Each row has a name. After each piece below comes the name of the row it's from, unless a question asks for something else. Each question is about the rows just above it. Places in a row count from 0.

j_374: [21 22 53 52 20]
j_769: [-51  53  11  10  20]
j_514: [-51   3  11  10  20]
j_967: [21  3 11 52 20]
which: [21  3 11 52 20] => j_967
which: [21 22 53 52 20] => j_374
which: [-51  53  11  10  20] => j_769
[22] is at row and place => j_374, 1

j_842: [ -9 -24 -10  26  -8 -22  -6 -26   3]
j_61: [  2  -3 -14  17  -2  31  -4  16   4]
j_374: [  1 -20  -8  19  -9 -14  -8 -28   3]
j_687: [  5   7  -6  -6  -8  46 -14  -6   4]
j_643: [  7 -23 -15  36  -2 -16   1  -1   2]
j_769: [-16  -1  -3   2 -13   3 -14 -38   4]
j_514: [ 19 -14 -17  32   0   8   1  17   3]
j_967: [-10   3  -2 -10 -12  30 -17 -28   4]
Row and place of [30] in the named rows: => j_967, 5
[0] is at row and place => j_514, 4
Row and place of [-15] in the named rows: => j_643, 2
[-23] is at row and place => j_643, 1
Where in the named rows is [5]? => j_687, 0
Which row holds [-16  -1  -3   2 -13   3 -14 -38   4]? => j_769

j_654: [  5  -4 -15  -3  46]
j_61: [-10  45 -16 -12  19]
j_842: [ 1 37  5 14 17]
j_643: [-10  24   9  -9  46]
Where in the named rows is [45]? => j_61, 1
Row and place of [19] in the named rows: => j_61, 4
[9] is at row and place => j_643, 2
[-9] is at row and place => j_643, 3
Row and place of [-12] in the named rows: => j_61, 3

j_842: [ -7  -1  -6  -9  -3 -25   5   2  -4  -3  -1   0  -2   6  -3   0   4   6
   5 -31  -5]
j_989: [ -7  -1  -6  -9  -3 -25   5  -1  -4  -3  -1   0  -2  -5  -3   0   4   6
   5 -31  -5]
j_769: [ 11   4  -3  -7  -4  -7  -4   0   8   2  -4   0  -2   0   2  -7   2  -3
   1 -19   6]
j_514: [ -1  -6  -2  -3   0 -13  -1   6   0  -1  -1   3   0  -1   6   2   2  -2
   5 -12  18]
j_643: [ -3   2  -5   9  -3  18  -2  -1   7  -4   5  -3  -3   4   5   5   0  13
  -2  13 -11]
j_967: [ -5  -3   4  -3  -2  18   5   2   7   0   1  -7   1  -6  -1   0   2 -14
   2  12   9]
j_175: [ -7  -1  -6  -9  -3 -25   5  -1  -4  -3  -1   0  -2   6  -3   0   4   6
   5 -31  -5]
j_603: [-3 -2  6  2 -9  8 -4  3  2 -4  0  4  3 -5 -1  2  2 -3 -1 10 -6]
j_374: [ 16  -5  -6  13  -3   3  -4   7   3   5  -4  -3   2   3  -3  -5 -17  -6
   4 -29   4]
j_61: [  7  -1   3   0  -2  21   3  -7   6   3  -1   3  -2  -2  -6   3  -2 -10
   2   1  -7]
The row with [ -5  -3   4  -3  -2  18   5   2   7   0   1  -7   1  -6  -1   0   2 -14
   2  12   9] is => j_967
which: [ 16  -5  -6  13  -3   3  -4   7   3   5  -4  -3   2   3  -3  -5 -17  -6
   4 -29   4] => j_374
Row and place of [16] in the named rows: => j_374, 0

j_643: [-10 -31 -28  21]
j_687: [ 28 -24  -9 -17]
j_61: [ 31   0 -44  21]
j_374: [ 8 12 35  0]
j_967: [  3  -2   3 -11]
j_603: [ 2  7 31  4]
j_842: [-19 -44  -6 -19]
j_514: [ 28 -24  -9 -31]
j_769: [ 29   1  20 -23]
[7] is at row and place => j_603, 1
Where in the named rows is [4]? => j_603, 3
[-28] is at row and place => j_643, 2
which: [  3  -2   3 -11] => j_967
The row with [ 28 -24  -9 -31] is => j_514

j_989: [-41   0 -11  -9  -5   2  21]
j_61: [  1  -6 -14   1   6  -6  -7]
j_842: [ 16  15 -15  27  17  16 -10]
j_603: [ -4   5   7  -6   0 -16 -33]
j_654: [-17 -16  11   3   7  25   8]
j_967: [ 16  15 -15  -8   0 -11 -30]
[-9] is at row and place => j_989, 3
Where in the named rows is [-5]? => j_989, 4

j_989: [  9 -17 -10  22   0   8 -19  -5  -3  -9  -4  -1]
j_769: [ 10 -26 -26 -22 -22  -9 -21 -30 -30 -25 -30 -30]
j_61: [-18 -28 -29 -35 -28 -20 -23 -34 -35 -29 -35 -35]
j_374: [ 24 -19 -11 -16   0  21  -7 -25 -33  -9 -32 -21]
j_654: [-37 -31 -38 -51 -44 -39 -28 -42 -39 -39 -39 -45]
j_514: [-8 13  7 -6  0 -7 11  8  9  6 10  5]
j_643: [ 13 -18 -14 -22  -6  10  -8 -26 -32 -12 -31 -23]
j_842: [ 17 -29 -20  -7  -7  13 -24 -28 -32 -18 -33 -23]
Row and place of [-16] in the named rows: => j_374, 3
Where in the named rows is [11]? => j_514, 6

j_61: [ 15  19  15  21  14  11  11  16  10  16  16  18  16  20  20  22  22  16
  20  12  19  12   6  15 -32  13  18  11  16  21  20  22  20  20  19  18]
j_643: [-36 -46 -46 -33 -43 -21 -23 -46 -26 -44 -28 -31 -24 -44 -29 -36 -41 -47
 -28 -12  16  11  -4  11   9  11   9  -4  17   8  15   8  15  14  16  17]
j_989: [ 15  19  15  21  14  11  11  16  10  16  16  18  16  20  20  11  22  16
  20 -12 -40 -14 -24 -17 -37 -15   3 -24 -32 -31 -46 -33 -44 -33 -35 -39]
j_967: [-4  1  0 19  7 22 21 -2 19 -3  0  2 23  4 13 15 11  2 14  6  1  3 16  7
 15  5 12 21 -2 15  3 16  2  5  3 -1]
The row with [-4  1  0 19  7 22 21 -2 19 -3  0  2 23  4 13 15 11  2 14  6  1  3 16  7
 15  5 12 21 -2 15  3 16  2  5  3 -1] is => j_967
Where in the named rows is [-29]? => j_643, 14
Where do [-36 -46 -46 -33 -43 -21 -23 -46 -26 -44 -28 -31 -24 -44 -29 -36 -41 -47
 -28 -12  16  11  -4  11   9  11   9  -4  17   8  15   8  15  14  16  17] appear? => j_643
which: [ 15  19  15  21  14  11  11  16  10  16  16  18  16  20  20  22  22  16
  20  12  19  12   6  15 -32  13  18  11  16  21  20  22  20  20  19  18] => j_61
Row and place of [-35] in the named rows: => j_989, 34
[-43] is at row and place => j_643, 4

j_989: [  0  28 -16  43  48   0 -12   0 -20 -11 -12   5  13   8 -21 -15   0   8
 -20 -25  -5  33 -29  -3 -12  -7   0  -3 -15   4   5 -14   8   0 -28  -1
  -4   0  -4  24  17   6 -24  -5]
j_769: [  0  28 -16  43 -50   0  19 -12 -20 -11  -4   5  13   8 -21 -15 -28   8
 -20 -25  -5  33 -29  -3 -12  -7   4  -3 -15   4   5 -14   8   0 -28  -1
  -4   0  -4  24  17  -3 -24  -5]
j_374: [ -7  28 -18  40 -49   0   0 -12 -18   0   0   4  12   7 -19   0  -2  11
   0 -25   0  33 -29  -1 -11  -5   3   0 -17  11   7 -14   7 -10 -26  -3
   0   0  -4  25  14   0 -27   0]
j_643: [  8 -28  21 -34  48  -7 -12   0  15  13   8  -2 -11   0  17  13   0 -17
  18  26   0 -32  31  -1   9   1   0   1  21  -2   0  13   0  14  22   6
   2  -1   0 -19  43  16  45 -24]
Row and place of [12] in the named rows: => j_374, 12
which: [ -7  28 -18  40 -49   0   0 -12 -18   0   0   4  12   7 -19   0  -2  11
   0 -25   0  33 -29  -1 -11  -5   3   0 -17  11   7 -14   7 -10 -26  -3
   0   0  -4  25  14   0 -27   0] => j_374
Row and place of [40] in the named rows: => j_374, 3
[-27] is at row and place => j_374, 42
The row with [  0  28 -16  43 -50   0  19 -12 -20 -11  -4   5  13   8 -21 -15 -28   8
 -20 -25  -5  33 -29  -3 -12  -7   4  -3 -15   4   5 -14   8   0 -28  -1
  -4   0  -4  24  17  -3 -24  -5] is => j_769

j_842: [-10  11  -9  -6  12 -10   3  -4   0  27 -11  21 -11  -8 -18  10  -7  11
  -3  -1  11   4   1  -7  14  -2 -11 -14   3]
j_989: [-10  11  -9  -6   4  -1   5  -4   0 -22 -11  21 -11  -8 -18  10  -7  11
  -3  -1   2   4   1  -7  14  -2 -11 -14   3]
j_687: [-10  11  -9  -6   4  -1   5  -4   0  27 -11  21 -11  -8 -18  10  -7  11
  -3  -1   2   4   1  -7  14   0 -11 -14   3]
Which row holds [-10  11  -9  -6   4  -1   5  -4   0  27 -11  21 -11  -8 -18  10  -7  11
  -3  -1   2   4   1  -7  14   0 -11 -14   3]? => j_687
which: [-10  11  -9  -6   4  -1   5  -4   0 -22 -11  21 -11  -8 -18  10  -7  11
  -3  -1   2   4   1  -7  14  -2 -11 -14   3] => j_989
which: [-10  11  -9  -6  12 -10   3  -4   0  27 -11  21 -11  -8 -18  10  -7  11
  -3  -1  11   4   1  -7  14  -2 -11 -14   3] => j_842

j_769: [  5   3  -9   4 -11  -9  45  -3   1]
j_842: [  5   3   2   3 -11  -9   1  -8  -8]
j_654: [ 0 -2  3 -8 27 10 17 -8 -9]
Where in the named rows is [2]? => j_842, 2
Row and place of [4] in the named rows: => j_769, 3
[  5   3   2   3 -11  -9   1  -8  -8] is in which row? => j_842
[27] is at row and place => j_654, 4
which: [ 0 -2  3 -8 27 10 17 -8 -9] => j_654
The row with [  5   3  -9   4 -11  -9  45  -3   1] is => j_769
[-2] is at row and place => j_654, 1

j_175: [ 28  -4 -39 -13  17 -21 -27   1 -24]
j_643: [ 27   0 -30   7   6 -28  16 -11   7]
j_603: [ -1  27 -25 -20 -20  17  27  40  -3]
j_769: [ 28  -4 -39 -13  17 -21 -27   0 -38]
Where in the named rows is [-28]? => j_643, 5
Row and place of [16] in the named rows: => j_643, 6
Where in the named rows is [-11]? => j_643, 7
Row and place of [-24] in the named rows: => j_175, 8
[ 28  -4 -39 -13  17 -21 -27   0 -38] is in which row? => j_769
[ 28  -4 -39 -13  17 -21 -27   1 -24] is in which row? => j_175
which: [ -1  27 -25 -20 -20  17  27  40  -3] => j_603

j_842: [  6   1  21 -11  -5 -30  -9 -14   5 -10 -12 -12  -5   2  41]
j_989: [  6   1  21 -11  -5 -30  -9 -14   5 -10 -10  14  -4  10 -17]
j_967: [  6   1  21 -11  -5 -30  -9 -14   5 -10 -12  14   2   5 -19]
Where in the named rows is [-19]? => j_967, 14
Which row holds [  6   1  21 -11  -5 -30  -9 -14   5 -10 -12 -12  -5   2  41]? => j_842
which: [  6   1  21 -11  -5 -30  -9 -14   5 -10 -12  14   2   5 -19] => j_967
Where in the named rows is [-4]? => j_989, 12

j_643: [ 48  30 -17  -7 -17  37  32  46  32  12]
j_654: [ -9  -5  25  -4   7 -14  -4 -16  21  18]
j_769: [-21   0  11  37  23  40 -22  28  -3 -18]
j_603: [ -9  -3 -12  16 -11 -18  -9  36  -2  -2]
j_374: [ -9  -3 -12  22 -11 -18   4  19   5  19]
Where do [ -9  -3 -12  16 -11 -18  -9  36  -2  -2] appear? => j_603
[23] is at row and place => j_769, 4
Row and place of [5] in the named rows: => j_374, 8
Row and place of [36] in the named rows: => j_603, 7
Row and place of [11] in the named rows: => j_769, 2

j_374: [ 23  -5  19 -11 -24 -35 -32 -22 -21   0 -11 -30 -37  16 -10  -6   5 -31
 -26]
j_514: [ -3 -17   5   4  -9  -1  -5  13  14 -18  21   4   3  17  -9  21 -36  14
  28]
j_769: [-16  18 -16   8  31  41  34  20  14  -7   3  28  34 -16  16  -4  -6  30
  16]
j_61: [-26  -3 -20  -7   6   3   8   5   9   0   5  10   8 -19   1 -13 -23   7
  14]
Row and place of [-21] in the named rows: => j_374, 8
Where in the named rows is [-19]? => j_61, 13
Row and place of [-37] in the named rows: => j_374, 12

